Rotation paths and how fast each direction turns (degrees a step)
Each turn is a multiple of 5 degrees from 10 to 175, or 0.
Each row of a path follows its step; steps can be skipped.
path 1
step 1: [ 1.97 -0.23  0.32 -2.57 -1.13  0.50  1.65  1.45  0.57 -2.21  2.66 -0.85
 -0.17  3.83  0.92 -0.10 -3.20  1.00 -0.24  4.23 -4.97  1.97 -4.59  1.17
 -4.03  8.01 -3.95  2.41  1.89  2.88  1.21  3.40 -0.88  0.69  1.08 -4.76
 -1.55  2.75  0.47 -1.84 -4.78  0.06  2.10 -1.94 -0.96 -1.19 -3.19 -1.85
 -0.19  1.10 -0.19  0.23 -0.83  1.95  1.69  4.56  0.48  2.27 -0.74 -0.78
 -1.19 -2.08]
step 2: [-3.63  3.71  1.03  2.30 -2.37 -0.35  3.26 -4.83  1.29 -2.83  3.73 -1.74
 -0.68 -2.47  0.98  4.08  0.29  4.92  0.53 -1.75  1.24  1.55 -2.26  0.17
  4.01 -5.41  3.38  0.18  1.05 -5.53 -7.32  0.08 -1.69  1.02  1.15  0.48
  2.01  1.49 -2.37  0.10 -0.18  2.84 -1.92  0.75  0.18  1.58  0.63  1.58
 -3.50 -0.67 -2.32  2.27  3.18 -0.58 -0.17 -2.63  0.29  0.02 -0.91 -1.14
 -0.11 -1.36]
step 3: [ 2.34 -1.31 -2.25  2.01 -2.11 -4.04 -1.15  3.88  0.04  4.67 -4.71 -3.15
 -3.31 -0.57  2.00 -0.97 -1.43  2.83 -3.52 -0.50  3.58  0.76  0.83 -3.09
  0.42  3.12  0.73  1.26 -3.70 -0.05  1.16  4.20  1.73 -0.77 -3.28  0.62
 -2.94  0.59  2.06 -0.78  1.87 -1.08  1.33 -2.07 -0.05 -1.60 -0.55  0.76
  2.03 -0.22  1.34 -5.35  2.01  2.07 -0.98  1.06 -7.32  0.75 -0.06 -0.51
 -0.66  4.57]
step 13: [-1.40  0.65  0.18 -1.28 -2.95 -2.31  0.86 -1.18  2.28  0.17 -0.95  1.42
  0.77 -2.73 -2.59 -0.44 -2.15 -0.34 -1.65 -3.10 -1.40  3.32  2.64  0.61
 -0.99  3.61  3.23  4.57 -2.27  0.57 -0.50  1.07 -0.82 -0.99  2.36  1.72
  2.26  1.58  1.13  2.74 -1.94  3.25  3.74  0.21 -2.48  1.70  2.67  0.89
  3.99 -4.87  1.02  4.48 -2.99 -6.46  3.36 -3.23 -4.36  1.25 -0.01 -4.77
  1.77  0.75]
step 22: [-2.81  1.92  2.85  1.23 -2.74  0.57  2.41  6.61 -1.60  2.87 -1.30  0.68
  0.05  2.49  1.57  1.97 -2.57  2.14 -2.98 -3.31 -1.63 -1.67 -2.05 -1.34
  3.42  2.37 -3.32 -3.46  3.32  1.14 -1.75  3.09 -1.24  0.01  1.13  0.07
  1.25  1.45 -0.34 -1.37 -5.53  2.69  1.80 -0.87 -6.11  0.01  2.49  1.53
 -3.50 -0.37 -1.93 -0.42  4.31  2.99  1.87  3.44  0.40 -2.42  1.07  2.04
  1.71 -1.07]
step 25: [ 0.37 -0.08  5.45 -1.72 -1.67 -0.66 -4.31  3.11 -3.18  2.83 -2.40  0.44
 -4.05  2.72 -1.05 -1.40  2.02 -3.68 -4.88 -1.10 -3.61  1.50 -0.64  0.21
 -0.36 -3.52  0.95 -1.75 -2.29  0.81 -1.96 -1.60 -1.52 -0.90 -1.06  2.07
  2.72  4.81 -3.80  2.99 -3.03  0.65 -1.59  4.41 -3.44 -1.63  2.15  2.28
  0.50  3.48  1.40 -1.23  0.59  1.39 -1.54  3.63 -2.26 -2.58  0.44  0.27
  1.20 -3.37]
step 31: [ 0.08  1.44 -2.16 -0.60 -1.53  4.70 -1.68 -2.55 -4.92 -2.42 -0.31  0.18
  3.58  1.82  1.14 -1.83  3.55 -1.48  3.55 -0.73 -2.35 -0.69 -0.82  4.13
 -0.13  1.41  3.78  2.50  2.72  0.13  2.69 -0.08 -0.32 -2.75 -0.93  4.62
  1.24  3.25  0.38 -2.97 -1.87  0.05  0.21  2.97 -1.93  0.00  4.35 -1.21
 -0.26 -2.63  2.30  3.43  0.30 -6.20  0.63 -0.70 -0.55  0.70 -2.30 -4.75
  2.26 -4.16]
[-0.45 -0.09 -0.56  0.61 -0.68 -0.06 -0.15  0.30 -0.63  0.03 -0.28  0.45
 -1.27 -0.80 -1.31  0.17  0.22 -1.78 -0.45 -0.59 -0.62  0.16  0.89 -0.66
 -0.75 -0.70  0.98  0.36 -0.51  0.06 -0.14  0.43 -0.24 -0.10  0.16  0.28
 -0.31 -0.51  0.25 -0.67  1.32 -1.20 -0.70  0.82  0.11 -0.24  1.04 -0.05
  0.86  0.72  0.32 -0.49 -0.55  0.37  0.26  0.88  0.51  1.17  0.25 -0.35
 -0.86 -0.34] -> 70
[ 1.16  0.34 -0.26  0.97  0.03  0.96  0.04 -0.47 -0.62 -0.18 -0.17  0.32
  0.10  0.59 -0.27  0.40  0.47 -0.29 -1.22  0.40  0.98  1.05 -0.33 -1.10
  0.07 -0.70 -0.32  0.17  1.14 -0.45 -0.69 -1.80 -1.00 -0.28 -0.20 -0.34
  1.22  0.91  0.33  0.78 -0.44  0.25  0.20 -0.55 -0.29  0.31  0.68  0.29
 -0.13  0.59 -0.69 -0.25 -0.45  0.29  0.22  0.10  0.41  1.15  1.17  0.44
  0.48  0.56] -> 140
[-0.42 -0.40  0.50 -0.83  0.58 -0.05 -0.75  1.50 -0.93 -0.79  0.04 -0.39
 -0.01 -1.25  0.26 -0.38 -0.29  1.06 -0.95 -0.63 -0.50 -0.29 -0.02 -1.26
  0.95  0.19 -0.59 -0.18  0.60 -0.58 -0.06 -0.19 -0.30  0.58  0.09 -0.13
  0.24 -1.16  0.45  0.36 -0.26 -0.89  1.09 -0.66  1.25 -0.10  0.57  0.23
  1.20 -0.51  0.76 -0.68 -0.12  0.89  0.97 -0.25 -0.71 -0.08  0.22 -0.11
  0.43  0.22] -> 135
[ 1.01 -0.40  0.78 -0.44  0.35  0.00 -0.31  0.63  0.11 -0.02  0.76 -0.50
 -1.73  0.56 -0.86 -0.26 -0.05  0.34 -0.75 -0.12 -0.90  0.74 -0.04  0.45
  1.18  0.27  0.44 -0.34 -0.89 -0.41  0.17 -0.28  0.11 -0.71 -0.37  0.69
 -0.08  1.12  1.12 -0.47 -0.27  0.48  0.25  0.33  0.56  0.01 -0.49 -1.04
  0.79 -0.68 -0.08  0.98 -1.08 -0.85 -1.04 -0.47 -0.21  1.04 -0.37  0.85
 -0.38  0.53] -> 175
[-0.74  0.42  0.00  0.85  0.03 -0.35  0.25 -0.67 -0.36  0.27  0.46 -0.11
 -0.41  0.70 -0.33  1.23 -0.03 -0.10 -1.08 -0.09 -0.33 -1.36  0.86  0.75
 -0.17 -0.66  0.88 -0.98  0.59 -0.69 -0.23  0.14 -0.04  0.86  0.54  0.93
  0.24 -1.64 -0.27  0.02 -1.64 -0.68  0.93  0.75 -0.21 -0.17 -0.71 -0.06
 -0.18 -0.33 -0.92 -0.27  0.12  0.22 -0.98 -0.01 -0.10 -0.18  0.44  1.11
  0.38  0.64] -> 145
[ 1.17  1.07 -1.44 -0.26  0.35 -0.10  0.39 -0.20  0.03 -0.58 -0.51 -0.88
  1.33 -0.41 -0.14 -0.17  0.15 -1.23 -0.94  0.07  0.21 -0.77 -0.58 -0.72
  0.38  0.40  0.05 -0.87 -0.31  0.08  0.12  0.86  1.20  0.07  0.68  0.36
 -0.47  0.32 -0.44  0.10 -0.01  0.57  1.09 -0.28  0.24 -0.56 -0.41 -0.63
  1.03  0.24  0.04  0.06  0.47 -0.62 -0.74  0.60  0.25  1.06  0.02 -1.50
  0.57  0.80] -> 140
path 2
step 0: [ 2.25 -0.80  3.95 -5.69  0.70 -3.20  1.26  1.57 -0.87  0.51 -3.04 -1.05
  0.53 -4.20 -2.09  2.62 -3.31  4.09 -4.95 -0.67 -1.38  1.96 -1.18  1.93
  0.13  1.36 -0.99  3.69  2.30 -2.30  3.29 -3.71 -2.95 -3.28  2.15 -3.68
 -1.50  2.33  0.47  2.54  0.42 -0.34 -0.60  3.82 -1.11  1.18  0.85  0.61
 -0.39  0.46 -4.17  2.55 -2.95  0.20 -2.06  2.69  2.25  2.93  1.90  1.51
  3.71  1.10]
step 5: [ 1.65  3.65  1.10  0.13 -2.60 -1.60 -1.38  0.74  1.78  2.78 -1.40  1.95
  0.99 -2.23 -4.32 -3.76 -0.49  2.61 -0.50  2.83  0.53  2.56  2.56 -2.48
  1.19  3.36 -4.19 -1.07  1.67 -2.55 -1.96 -4.85  3.72 -3.69  1.73  3.05
 -1.59  2.44 -2.52  0.65  0.86  1.93  0.07  0.36  2.44 -5.90  2.07 -1.97
  2.07 -1.37  0.55 -1.20  2.50  3.25 -1.50  1.08  3.71 -4.60 -0.66 -0.15
  0.65 -4.06]
step 11: [-0.51  0.45 -3.94 -3.49  4.47  0.09  0.52  5.27 -1.44  0.79 -3.72 -1.95
  0.43  2.34 -0.17  3.72 -3.19  1.10 -4.98  0.12  3.83  1.62 -5.03  1.94
  4.00 -1.68  2.28  0.99 -2.16  0.70  3.99  4.04 -0.55 -0.29 -2.59  3.16
 -1.23  4.64  0.07 -0.23  1.80  3.72 -0.66  2.36  0.96 -1.42 -1.11  0.05
 -2.27  3.13  0.66  1.23  1.12  3.89 -1.42  1.20 -1.30 -0.05 -1.84 -0.29
 -2.09 -1.47]
step 17: [-0.07 -2.00 -6.34  1.81 -0.85 -6.03  1.03  4.55 -0.87 -0.67  0.14 -2.10
 -0.08 -2.50 -3.14 -3.50 -0.31  2.56 -0.88  1.73  1.34  0.69  0.27 -0.31
  3.24  0.36 -4.85 -2.34  4.58 -1.60 -3.08 -0.47  1.98 -2.00  2.39 -1.79
  4.00  0.77  0.42 -1.41  2.39 -4.59 -2.07 -0.80 -0.12 -0.20  0.65 -1.52
  1.24 -1.43 -0.32  0.61  3.12  1.54  3.54 -0.42  1.35  2.97  4.03  3.27
  1.12  2.35]
step 25: [ 3.30  0.35 -3.84  2.41 -0.88 -1.72 -4.40  2.53 -0.61 -1.41 -0.22 -0.11
 -4.05 -2.10 -1.67 -2.04  2.14  5.55 -0.65 -1.64 -3.94  4.60  0.06  2.91
 -0.05 -0.35  1.89 -3.83  2.63 -3.39 -4.67 -2.08 -1.13  1.27  2.74  0.95
  0.88 -4.28 -0.47  1.34  2.75  0.51  1.17  3.73 -2.36  2.10 -0.38 -2.79
 -1.31 -0.63 -3.95 -1.12  0.09 -0.82 -5.26 -1.11 -1.93  2.95 -0.31 -1.11
 -0.04 -2.00]
step 26: [-3.86 -4.98 -0.22 -0.68  1.61  0.10 -1.60  1.44  0.01 -0.74  2.82 -0.45
  1.02  0.06 -5.02  1.18  2.20 -0.96  1.73 -1.64  0.00 -6.48 -3.05 -2.54
  2.33  0.71  0.69 -1.10 -2.58 -7.97  3.06  3.24  3.29 -1.15 -2.72  2.32
  3.09  0.59  1.39 -2.31  2.42 -2.13  1.52 -0.38 -0.12 -0.51  0.45 -2.26
  0.45  6.36 -0.66 -1.50  1.99  1.75 -1.69 -1.79  0.90  1.07  0.33 -0.89
  2.65 -0.32]
step 31: [ 2.11 -2.56  2.28  1.40  4.31 -2.38 -1.88 -1.34  1.24 -2.50  4.11  1.69
 -0.21  2.96 -2.17  4.82 -2.80  2.43  0.11  0.62  2.85 -2.40  2.36  1.17
 -1.67  0.29 -5.57  2.16 -0.20  1.95  3.78 -0.98 -2.39  0.46 -3.06  2.63
  1.06  2.53 -0.34  3.06  0.20 -3.71 -0.01  2.41 -0.73  0.90  1.43  1.33
 -1.74  2.64 -1.66  0.09  0.97 -4.74 -0.99 -0.29 -3.45  1.26 -3.35  4.65
 -0.58 -5.14]
[-0.41 -0.33 -0.67 -0.01 -0.29 -0.44 -0.36  0.52 -0.73  0.34  0.42  0.70
 -1.17  0.33 -0.07 -0.26 -1.15  0.22 -1.08 -0.48  1.21 -0.01 -0.04  0.26
 -1.27 -0.33 -0.39 -0.04  0.44 -0.59 -0.44 -0.97  0.14  0.60 -1.14 -0.52
 -0.04  1.68  0.23  0.36  1.10 -0.70 -1.06  0.00  0.26 -0.04  0.18  0.15
  0.41  1.36 -0.11  0.81  0.90  0.53 -0.74 -0.10  0.49 -0.04  0.54 -0.82
  0.87 -0.08] -> 125
[-0.78 -0.12 -0.40 -0.16  0.13 -0.19  0.23 -0.26 -0.30 -0.18 -0.82 -0.22
 -0.46 -0.86 -0.97 -0.56  0.38  0.36  0.90 -1.07 -0.37 -0.85 -0.68  0.28
 -0.72 -0.43 -0.19 -0.83  0.56 -0.53 -1.94  0.36  0.92 -1.58 -0.55  0.35
 -0.85 -0.34  0.21 -0.23  0.55 -0.62  0.15  0.56  0.85 -0.35  0.33  0.50
  0.87 -1.83  0.47 -0.48  0.04 -0.25 -0.39 -0.73 -0.17 -0.20 -0.26 -0.20
  0.43 -0.41] -> 90
[ 0.49  1.33 -0.85  0.62  0.35 -0.34 -1.33 -1.21 -0.13 -0.03 -1.13  0.85
 -0.28 -0.57  0.31 -0.66 -0.46 -0.62  0.48 -0.45  0.26  0.47  0.74  0.44
  0.31 -0.48  0.52 -0.54  0.27 -0.42  0.36  1.59 -0.11 -0.15 -0.79 -0.49
 -0.03 -0.43  0.41  0.10 -0.60  0.05 -0.21  1.29  0.08 -0.19  0.19  0.48
 -1.34  0.68  0.82  0.55 -0.25  0.80 -0.62 -0.15  1.06 -0.55 -0.17  0.31
 -0.83  0.83] -> 80
[-0.16  0.41 -0.37 -0.86 -0.22  0.71  0.17 -0.31 -0.37  0.24 -0.95 -0.52
  0.20  1.27  1.41 -1.27 -0.46  0.22  0.12  0.05  0.82  1.05  0.12 -0.48
  0.87  0.07 -0.03 -0.62  0.55 -0.23  0.56  0.22 -0.88 -0.80 -0.02  0.81
  0.66  1.38 -0.66 -0.77  0.00 -0.01  0.18 -0.43  0.54 -0.92  1.03  0.95
  0.01 -0.82 -1.28 -0.72  0.18 -0.31  0.38 -0.93  0.14  0.18  0.84  0.15
  0.41  0.38] -> 60
[-1.50 -0.83 -1.14 -0.57  0.05 -0.65  0.35  0.37 -0.24 -0.50 -0.54 -0.27
 -0.28 -0.21 -0.76 -0.86  0.45 -0.49  0.01 -0.45  0.60  0.80 -0.08  0.26
  0.27  1.83  0.57 -0.08 -0.13  0.47  0.96 -0.03 -0.31 -0.05  0.19  0.24
  0.03 -0.45  0.83  0.31 -0.07  0.18  0.45 -0.40  0.13 -0.67  1.05 -0.70
 -0.49  0.16  0.96  1.61 -1.08 -1.19  0.37  0.58  0.44 -0.38  0.17 -0.63
  0.72 -0.77] -> 170
[ 1.02 -0.43  0.36 -0.57  0.11  0.66  0.26 -0.76 -0.53 -0.37 -0.19  1.16
  0.33 -0.03 -0.13  0.45 -0.73 -0.62  0.51 -0.48  0.45  0.30 -0.17 -0.45
 -0.14 -0.90 -0.31  0.41 -0.47 -0.09 -0.45 -0.34  0.04 -0.20 -0.08 -0.51
  0.67 -0.36 -0.34  0.12 -0.34 -0.07  1.47  0.48 -0.52  0.73  1.56 -0.22
  0.28  0.33 -0.56 -0.86 -0.54 -0.62 -0.92  1.29  1.32 -0.40  0.16  0.58
  1.38 -1.56] -> 10
